These are runs of 3 systems, one row a step. Runs of the same system follow the same rule from any start.
In the rows, 128 means zero.
run 1, M (6 x 32):
[[101 139 141  75 159 123 126 106 134 120 214 121 113 133 148 120 140 128
  127 118 128 134 114 124 159 118 146 151 164 108 141 151]
 [ 99 138 137  73 152 120 154 101 140 120 204 128 109 125 135 116 129 122
  109 115 138 135 119 131 155 127 132 147 163 107 133 150]
 [104 136 130  74 134 120 175 100 146 126 184 138  98 119 125 116 125 126
   91 110 148 134 123 133 148 134 119 152 160 106 123 151]
 [100 134 125  87 118 124 187 106 146 129 162 142 107 110 110 113 118 119
   77 100 153 136 131 141 142 134 110 149 153 106 117 144]
 [103 129 124 102 102 128 187 112 145 132 128 152 107 107 101 115 110 118
   66  99 160 137 140 144 135 137 108 144 142 112 107 148]
 [115 128 119 121  91 132 179 126 142 137  94 155 114 106  92 115 114 122
   59  99 170 133 139 146 121 141 101 140 132 124 102 142]]
run 2, L (6 x 32):
[[ 87 135 125 144 144 121 111 161  73 111 126  85 145 125 128 135 154  92
  187 141  83  82  87 112 104  84 129 104  65 139 180  84]
 [ 97 128 124 160 123 131 132 168  76 113  94  98 138 126 126 143 141  90
  205 144  95  76 120 111  92  96 124  90  59 130 181  72]
 [107 122 138 166 105 155 150 175  87 113  71 116 130 127 120 149 124  90
  204 147 107  75 148 120  78 111 125  85  62 122 168  71]
 [120 117 144 163  90 160 177 170 108 120  57 137 122 117 106 160 104 105
  206 148 114  75 176 123  66 137 133  97  63 112 147  83]
 [126 120 152 152  83 153 205 161 141 126  58 146 115 113  94 161  79 120
  196 144 114  86 205 129  65 159 135 110  77 108 125  92]
 [141 116 150 140  75 141 216 144 178 136  73 154 107 103  91 156  67 141
  178 138 114 100 220 128  78 178 137 131  99 108  94 102]]
run 3, F:
[[145 144 129  96 145 128 123  84 127 124 213 129 103 126 176 104 147 136
   92 111 180 149 122 136 193 114 137 134 193  94 129 166]
 [118 142 144  86 159 163  86  96 111 109 206 140 121 152 163 121 157 127
   97 105 184 145  96 137 178 119 149 142 187  93 132 181]
 [ 89 141 159  80 167 182  76 108  98  99 188 149 137 171 144 134 149 115
  121 102 168 136  81 136 163 126 158 156 163  92 138 173]
 [ 73 141 179  69 167 193  85 117  94  91 169 158 139 181 128 161 142 107
  152 107 146 130  86 134 148 141 165 155 137  96 139 169]
 [ 70 143 185  78 154 205  99 133  98  94 150 160 138 179 122 175 127 103
  190 117 132 111 107 127 122 151 167 142 116  89 142 156]
 [ 80 132 181  99 136 206 122 144  99  90 125 155 129 171 129 176 120  98
  213 127 131 100 135 125 106 150 166 125 101  87 145 136]]
run 4, F (6 x 32):
[[160 110 144 137 125 100 116 134 202 123 129 128 133 112 101 156  83 191
  147 138  78 150 196 115 101 163 169 165 143 165  78 125]
 [187 109 131 142 103 109 140 125 206 135 122 143 117 113 114 134  84 194
  114 127 118 155 210 126 124 171 153 162 166 146  67 136]
 [182 122 124 140  91 126 152 109 195 138 110 158 113 114 114 118  90 181
   69 109 170 167 199 142 136 165 140 156 185 135  66 159]
 [158 122 125 123  89 143 148 101 175 133 106 182 111 121 108 116 100 157
   35  91 197 169 169 157 147 166 121 161 178 120  65 173]
 [118 130 130 102 100 158 159  99 150 128 115 184 118 126  96 116 110 133
   28  82 198 165 124 157 149 161 114 169 167 102  71 185]
 [ 74 137 141  68 113 170 176  98 129 122 131 190 112 136  88 116 122 109
   38  76 190 148  93 160 153 160 109 176 149  86  99 181]]
run 5, L:
[[135 132 117 122 152 106  95 114 129 125 180 107 125 132 145 107 144 149
  105 113 131 145 108 121 158 105 142 144 163 141 127 145]
 [127 132 119 132 153 119  70 129 113 118 168 111 136 142 147 112 156 141
  109 118 131 140  92 123 156  96 138 138 151 145 139 139]
 [119 133 120 135 151 133  62 137  88 108 153 110 140 147 140 120 158 123
  118 115 136 134  84 120 145  93 143 132 135 141 149 132]
 [104 130 129 135 151 148  66 141  83 104 137 112 147 148 139 129 162 104
  141 121 134 120  80 124 139  98 140 121 114 130 154 125]
 [ 89 132 138 132 153 156  81 143  76 106 133 114 142 149 138 141 153  97
  164 124 131 108  81 117 128 101 140 119  94 119 168 119]
 [ 83 134 148 121 149 163 109 145  74 100 129 115 142 144 135 148 151  91
  184 130 118  93  92 116 118 105 137 105  89 117 171 113]]
run 6, M (6 x 32):
[[168 116 128 175 120 106 101 155 147 131 109 106 139 117 135 136 114 166
  178 151  89 124 175 109 105 127 158 125 115 160 117 103]
 [149 119 132 165 138 105 106 153 139 125 134  92 131 123 137 139 122 156
  197 151  77 114 161 103  99 114 160 116 112 155 140  89]
 [131 121 133 148 148  98 109 149 125 112 151  79 129 123 142 139 127 147
  206 154  65  99 146 102 114 101 154 114 106 145 156  89]
 [122 131 133 130 156 103 115 143 110 123 176  76 132 119 158 137 147 127
  209 156  67  90 123 103 122  92 147 107 103 140 177  88]
 [109 138 130 117 165  98 126 132  97 129 202  71 124 117 171 125 161 112
  197 156  76  93 105 103 141  80 139 106 106 124 188  98]
 [115 142 129 104 169 106 139 117  86 134 208  70 120 115 177 111 169 101
  177 148 101  95  98 107 155  80 131  95 121 110 198 112]]

Name the system that made each run.
run 7, 6 rows:
[[161 135 131 121 157 132 101 109 118 130 204 108 113 140 190 115 153 151
  144 135 149 134 139 117 182 111 156 122 183 103 143 141]
 [146 137 147 102 153 137 146 100 140 134 217 118 102 135 178 119 134 145
  154 135 140 127 156 123 171 131 155 125 176  90 139 144]
 [117 141 156  71 141 137 180  99 146 129 210 128  96 129 153 131 120 130
  163 130 126 114 155 119 158 139 143 130 158  84 136 141]
 [ 86 137 156  63 138 139 193 105 134 119 189 138  96 125 129 137 119 108
  146 120 128 111 145 130 141 138 130 138 141  87 137 142]
 [ 65 139 144  72 127 147 188 112 126 117 166 147 103 127 105 137 120  96
  119 105 139 116 120 135 128 145 119 142 126  93 136 146]
 [ 68 133 135  83 116 149 179 118 119 123 135 149 109 123  94 121 121 101
   87  97 153 123 105 145 125 133 103 145 128 105 126 147]]

M
run 8 (6 x 32):
[[193 125 115 186  97 125 151 131 121 142 108 117 110 107 166 110 129 140
  141 140 171 116 180 124 143 116 123  83 138 106 136 109]
 [170 122 140 160 103 152 156 134 119 126 118 125 115 116 159 139 125 129
  183 148 150 104 182 124 131 135 144  88 121  97 139 108]
 [132 128 155 139 121 172 152 135 105 113 121 133 111 136 149 150 118 117
  207 141 138  92 173 124 115 137 147  98 107  89 147 114]
 [105 137 161 119 133 182 132 139  99 100 126 136 123 146 135 160 123 101
  205 134 128  96 140 121 112 133 150 110 106  99 151 119]
 [ 84 139 162 109 147 178 106 141  85  96 134 134 132 157 132 159 138 100
  183 126 128 104 109 121 116 126 147 128 105 104 150 132]
 [ 83 138 153 107 152 172  92 130  85  97 142 137 140 160 132 149 143 105
  151 114 136 120  95 129 127 119 143 139 118 108 149 142]]

M
run 9 (6 x 32):
[[151 127  84 198  96  97 150 161  89 133  69  89 121  91 137 103 148 105
  136 139 124  95 134 118 108  81  91  67  82 143 162  68]
 [155 128 103 204  82 139 144 160  82 129  44 123 120 103 135 121 141 105
  146 136 164 103 152 129 108 105 103  70  83 126 146  88]
 [154 124 130 179  84 172 153 147  91 125  52 145 122 119 142 144 125 104
  153 132 183 102 160 137 111 135 121  86  93  95 131 110]
 [144 129 151 138  94 190 166 133 115 120  81 161 114 129 142 150 109 112
  164 128 184 108 178 139 118 149 138  99 114  78 120 129]
 [132 134 165 112 103 179 183 119 138 115 122 163 104 132 139 159 103 124
  168 133 166 115 189 137 125 165 149 118 136  69 115 138]
 [139 125 165  98 119 153 183 105 164 121 155 155 103 123 137 148  95 146
  163 135 138 123 196 135 131 170 154 140 151  86 101 141]]

L
run 10:
[[123 130 129  94 139 110 138 107 162 129 183 125 111 127 125 115 120 157
   92 108 124 152 137 131 151 135 140 164 171 126 110 153]
 [130 132 115 110 147  98 119 109 150 127 182 115 122 124 131 103 131 154
   88 112 130 149 116 127 155 122 130 156 166 139 119 144]
 [135 130 107 125 143  99  97 123 132 124 169 107 131 123 129  98 150 146
   78 111 134 149 102 129 160 103 130 150 159 148 124 141]
 [123 129 106 136 142 117  78 127 107 121 152 109 140 134 138 101 155 132
   85 112 144 139  88 130 154  95 127 134 150 146 135 136]
 [118 131 110 136 142 130  72 132  87 112 145 114 144 139 144 108 166 115
   95 106 154 130  77 124 150  88 127 124 131 139 149 136]
 [103 140 120 135 147 148  83 134  72 117 139 116 135 148 147 116 164 105
  120 112 158 124  74 126 144  92 129 115 120 122 162 134]]

L
run 11:
[[233 112 112 195  94 113 114 125 178 144 112 122 117 110 162 116 106 196
  125 142 154 151 217 126 147 139 152 118 167 139  91 122]
 [221 117  99 193  88 122  88 124 158 139  91 136 125 115 142 104 121 189
   67 117 189 168 174 135 155 135 138 130 178 147  79 145]
 [177 121  99 171  98 127  74 125 155 128  85 152 135 122 110 105 125 168
   23  94 189 179 137 147 145 133 125 157 171 162  69 162]
 [129 118 111 134 109 125  93 121 159 120  89 162 146 130  81 113 116 157
    7  81 172 183 103 150 134 144 121 186 164 160  63 178]
 [ 84 122 125  87 122 130 122 119 166 117 114 172 140 130  57 124 102 143
   26  74 149 171  97 154 122 152 118 204 152 152  72 178]
 [ 54 126 148  56 123 136 165 111 174 111 141 178 119 128  57 135  92 131
   53  82 133 156 108 150 114 169 125 202 148 127  82 175]]

F
run 12 (6 x 32):
[[197 116  82 204  74 120  91 139 143 131  48 140 140 110 113  97 124 159
   34 104 187 166 147 144 132 117 115 130 149 166  81 132]
 [151 116  85 167  91 105  94 137 146 130  62 146 141 111  83 100 124 150
    8  86 165 170 112 146 124 125 102 160 140 178  80 141]
 [105 119  96 126 111  90 120 134 163 127  93 146 142 109  55 108 110 150
    9  84 133 176 100 143 112 137 109 187 137 178  75 156]
 [ 77 124 112  86 121  93 155 122 175 127 129 150 126 111  50 121 101 141
   27  87 113 163 112 141 113 148 110 196 144 158  83 153]
 [ 68 128 132  54 131  98 200 102 187 127 171 152 107 112  61 124  95 134
   56  93 110 147 126 141 128 158 113 199 151 125  94 156]
 [ 74 134 148  33 129 118 220  87 178 129 199 158  89 112  96 124  95 128
   89 101 131 130 140 140 141 163 124 176 165  95 105 160]]

F
run 13, 6 rows:
[[218 125 117 168  91 141 169 107 137 150 133 127  94 101 195 106 131 149
  129 138 202 126 203 135 165 129 126  79 176  84 121 127]
 [176 127 154 139  99 168 189 113 142 135 134 145  95 114 167 144 106 134
  179 148 172 108 214 130 140 160 142  93 140  68 120 126]
 [120 134 175 110 104 187 189 130 130 115 120 158 104 130 132 164  96 116
  198 137 149  94 198 130 110 163 148 109 115  75 125 125]
 [ 74 133 170 101 120 193 163 142 116  97 108 159 120 148 103 172 109  96
  190 126 130  95 145 133  98 163 147 132  88  85 130 127]
 [ 61 136 166 101 137 189 121 149  97  96 101 160 140 159  88 161 121  96
  161 113 126 112 101 137 102 143 137 144  86 108 131 136]
 [ 63 134 147 114 143 176  81 149  91  92 102 147 148 164  90 150 141 110
  124  99 134 130  73 133 118 136 145 160 101 134 123 150]]

M
